0: [ 95 135 113 124 122 110 139  61 127 111 121 124]
1: [ 66 136 128 129 112 140 128 119 142 148 123  78]
2: [123  45  83 110 117  84  95 130 126  98 118 136]
3: [145 188 197 146  75 163 146 165 147 159 194 167]
4: [ 97 120 108 118  93 109 102  95  23  82  94 120]
5: [ 77 154 137 145 119 154 128 138 152 144  98 105]
6: [161 111  58 136 115 128  85 154 129 137 121 146]
7: [123  89 146 120 116 126 131 116  75 116 108 130]
8: [118 100 131 130 126 131 122 106 128 133 143 144]
9: [119 135 102 136 157 102 126 134 136 124  54 125]
10: [184 167 128  59 152 140 185 121 180 180 169 159]
11: [131 137 136 124  63 106 110 124 121 111 169 155]
12: [126 151 145 146 136 160 152 110  60 137 124 183]
13: [159 122 140 142 131  90 131 116 135  97 137 146]
14: [142 110  88 130 114 127 115 130 117 122 125 132]
15: [151 114 104 123 154 143 120 144 152 137 148 171]
16: [130 164 138 150 132 128 125 150 157 114 102 144]
17: [ 94 146 110 116 136 112  70 110 108 128 110 165]
18: [161 174 181 159 164 162 149 164 162 188 171 162]
19: [108 151 112 109 142 129 135 127 150 137  95  73]
20: [149 138 115  46 137 108 130 120 118 156 140 145]
21: [125 107 119 135 118  97 139 136 120  42 109 105]
22: [ 35  75  86 135  83  92 109  91  86  85 112  95]
23: [ 80  60 107  88 122  58 119 104  94  93 113 128]
24: [ 74 140 121 141 102 122 135 103 127 105 151 157]
25: [123 126 126 100 145 126 118 122 157 148  80  39]
26: [ 53  92 135 131 101 144 104 105 136 129 105  50]
27: [ 48  63  75 101  70 120 109 114 104 144 112  45]
28: [ 82  48 102  77 124  77  95 127  98  93  96 140]
29: [150 165 161 166 155 187 158 110 127 147 177 153]
30: [155 123 163 131 152 173 149 175 155 153 152 139]
31: [111 134 109 151 107 112  95 145 126  50 102 115]
32: [164 143 165 162 126 143 130  74 148 140 150 139]
33: [ 76  77  98 114  91  94 118 118 104 117 131 110]
34: [154 124 176 149 118  76 133 124 140 124 165 152]

[118 112 118 102  92  94 120 113 102  68 106 116] 21 31 7
[117 122 156 152 134 160 123 124 123 148 145 123] 8 32 5
[146 108 137 128 128 112 135 145 135 116 134 128] 13 8 14
[156 101 148 141 155 133 144 128 157 138 164 148] 15 8 30
[127 138 122 106 163 130 124 124 141 143 120  65] 19 25 1
[113 153 144 147 109 160 145 153 136 173 157 163] 30 3 29
[149 126  90 122 116 139 139 122 154 126 109 126] 14 8 15
[129 195 154 151 156 183 163 124  82 177 131 191] 12 29 18
[113 146 145 119 104 130 127 119  49  97 121 124] 7 4 12
[153 101 120 150 152 127 129 156 129 161 163 169] 15 8 30
[135 114 133 124 139 125 120 142 138 102  95 132] 16 14 9
[146 153 156 121 169 126 149 126 173 165 150  79] 19 30 25
[147 112  97 149 121 129  99 144 139 113  52 104] 9 14 31
[117 163 135 126  97 150 146 127  56 114 121 157] 12 7 24
[154 141 147 168 136  85 140 126 166 121 169 149] 34 13 32
[156 135  94  61 133 112 133 114 131 147 143 140] 20 14 15
[115 121 135 146 122 147 126 119 118 141 142  82] 1 8 5
[71 65 79 44 94 71 73 57 92 84 75  0] 27 22 23
[121 165 169 165 152 156 157 164 113 106 154 124] 29 16 30
[163 101 176 153 136 125 143 180 130 100  72 141] 16 13 7
[ 82 115  79  77 120  72  68 106 106  99  39  32] 25 27 26
[137 130 103 108 108  97  91 125 115 129 123 139] 14 17 8
[125 130 134 155 140 123 135 132  93  69 134 147] 13 21 31
[132 111 149 133 123 145 134 150 117 151 149 126] 8 30 14
[ 58 107  89 146  92 123 129 110  92 109 126 135] 33 24 22
[149 145 116  58 112 108 115 128  94 163 146 147] 20 14 11
[113 140 126 115 184  99 145 115 157 141 133  66] 19 25 1
[ 99 143 129 116 119 127 118 103  44  82 114 128] 4 7 0
[136 191 148 154 133 166 150 140  68 111 116 168] 12 16 29
[ 79 104  71 100 110  83  80 111 103  53  18 104] 28 31 22
[ 97 142  98 146 121 102 101 107 119 118  58  80] 9 19 25
[130 102  95 149 126 106  93 136 111 109  47  65] 9 25 31
[140 191 164 151  85 135 128 163 139 166 177 159] 3 18 11
[129 167 155 158 132 152 148 145  75 111 140 149] 12 29 16
[ 87 111 109 100 129 121 113  99 123 125  78  77] 19 25 26
[ 80 142 130 154 102 140 150 132 133 125 178 167] 24 8 11
[143  95  81 141 100 115  89 123 112 125  36  80] 9 14 25
